In the data rows, 128 means zero.
Here are some numbered points:
[152 136 124  11 191  64  87  42 178 171 210 200 109  63 167 108 107 192
 105  88 186  40 216 163] 0
[174 138 134 131 150 126  84 158 159 149  91 148 140 113 145 144 141 124
 138 137 137 111 141 153] 1
[235 157 133 106 193  74 112 159  94 155  77 171  75  78 106 130  91 232
  87  90 181 109  61 255] 2
[111 111  98 143 112 108 202 109  85 102 176 114 121 122 131 117 109 132
  70 129 140 146 110  99] 3
[110 125  63  60 160 144 111  67 180 166 174 149 181 135 158 162 148 124
 114 173 167 110 199 100] 4
[161 145 191 141 102 135 119 255 176  73  38 154 154  60  57 111 126  94
 223  93  24  87  99 193] 5
[108 111  98 118 153 147  93  87  94 182 132  83 125 202 170 155 134 165
 101 165 208 178 133  97] 6
[170 136 125  38 177  79 109  52 159 174 192 198  87  59 156  99  81 199
 100  81 161  36 180 179] 7
[125 103 177 164 155 108  81 128 100 171 123  99 112 146 183 124 131 139
 127 115 166 170 132  86] 8
[100 147 122 129  76 111 154  35 141 103 232 154  85  91 181  79 105  94
  98 104 131  99 167  93] 9
[137 144 126 150  81 122 159 142 136  50 122 131 111 118 120 106 116  89
 114 121  68  99 118 116] 10
[117 126  77 102 132 112 167 100 109 108 161 146 133 125 101 134 105 146
 100 145 140 109 137 136] 11
[148 129 118 135 131  99 130  52 106 122 201 134  77 121 197 107 121 127
  64 128 158 128 155 104] 12
[110 104 133 100 140 152  96 150 152 135 121 119 172 163 120 136 156 110
 159 151 120 117 168  99] 13
[157 125 248 132 190 123   0 255 183 207   0 141 149  95 131 113 155 137
 233  66 133 124 114 158] 14
[104 149 141 181  45 162 193 211 137  34  76 108 145 111  65 108 135  60
 169 124  46 141  76 121] 15
[218 149 181 205 165  94 103 204  90 175  48 128 102  67 149 146 112 165
 124 101 116 140  56 191] 16
[171 142 128 193  74 140 208 142  80  54 108  82  89 138 123 127 123 109
  97 141  81 159  67 145] 17
[119 136  75  91 136 113 155  78 140 116 174 162 124 110 110 121 106 146
  99 131 156  93 155 156] 18
[ 74 141 170 162  69 163 125 211 153  88  82 109 159 123 109 119 148  64
 203 119  53 148  99  90] 19
[ 83 129 113 209  57 152 217 127  77  73 143  79 118 154 109 123 129  79
 104 149  95 187  73  83] 20
[130 114 167 179 144 106 134 127  71 169 149 101 102 126 187 123 110 151
 104 118 150 157 106 102] 21
[ 77 114  96 118  79 168 200  56 138  63 180 110 125 184 107 124 150  75
 120 159 100 144 145  84] 22
[ 64 124 123  68 115 136 117  49 158 140 203 133 134 141 154 122 137 114
 153 138 125 101 190  78] 23
[153 146 158 157 128 141 127 219 105 124  19 109 135 136  53 159 142 144
 187 126  80 162  56 191] 24
New points follow, each followed by the number of its nearest point above.
[139 108 148 186 106 173 157 239  99  65  13  84 158 188  37 161 158 104
 163 154  73 182  51 162] 24
[ 68  93 117 127 165 183  70 101 126 222 137  92 182 217 148 167 168 129
 148 178 187 183 164  72] 6
[167 127  82  65 175  97 108  91 162 157 142 184 134  89 146 148 131 166
  67 125 174 103 154 155] 18
[137 107 138 132 188 108  64 192 109 172  77 135 159 145 119 146 121 172
 151 132 168 123 124 139] 1
[ 97 106 107 137 141 166 108  87  93 199 135  70 127 222 163 151 156 139
 110 172 197 208 129  69] 6
[157 134 142 202  97 140 168 159  99 108 101 102 121 128 125 149 139 104
 141 139  60 144  91 140] 17
[188 141 133 126 154 109  84 158 164 148  87 156 139  85 136 143 134 134
 135 116 100 100 140 165] 1
[ 56 112 106  86 131 139 118  71 140 159 189 126 157 141 170 129 126 121
 134 143 156 125 171  54] 23
[152 124  97 143 110 189 156 174 131  94  50  89 174 200  70 194 176 104
 158 187  58 160  98 143] 24
[ 30 143 119 119  66 165 113  57 185 101 197 119 144 147 183 110 146  46
 161 139 121 129 203  12] 23
[ 73 135 124 199  46 159 214 138 101  58 134  92 125 141 106 102 117  59
 128 131  78 163  82  83] 20
[ 81 147  68  99  89 154 189  57 113 103 190 114 128 180 114 152 120 124
 130 171 103 115 141 108] 22
[137 120  81 112 165 149 109 102 100 174 128  97 129 203 144 151 132 172
  98 165 210 161 112 124] 6
[135  86 194 167 180 108  61 149  99 198  95 107 122 151 173 139 143 159
 122 109 174 178 107 116] 8
[153 131  98 122 132 138 183 148 114 107 113 134 145 131  63 138 115 143
 128 148 110 116 111 187] 11
[225 153 152  94 199  67  76 167 113 179  71 174  87  67 109 119  94 225
 121  80 168  91  94 248] 2
[ 85 132 117 170  73 149 196 137 109  70 146  97 133 145 101 120 133  76
 128 139  82 157 100  95] 20
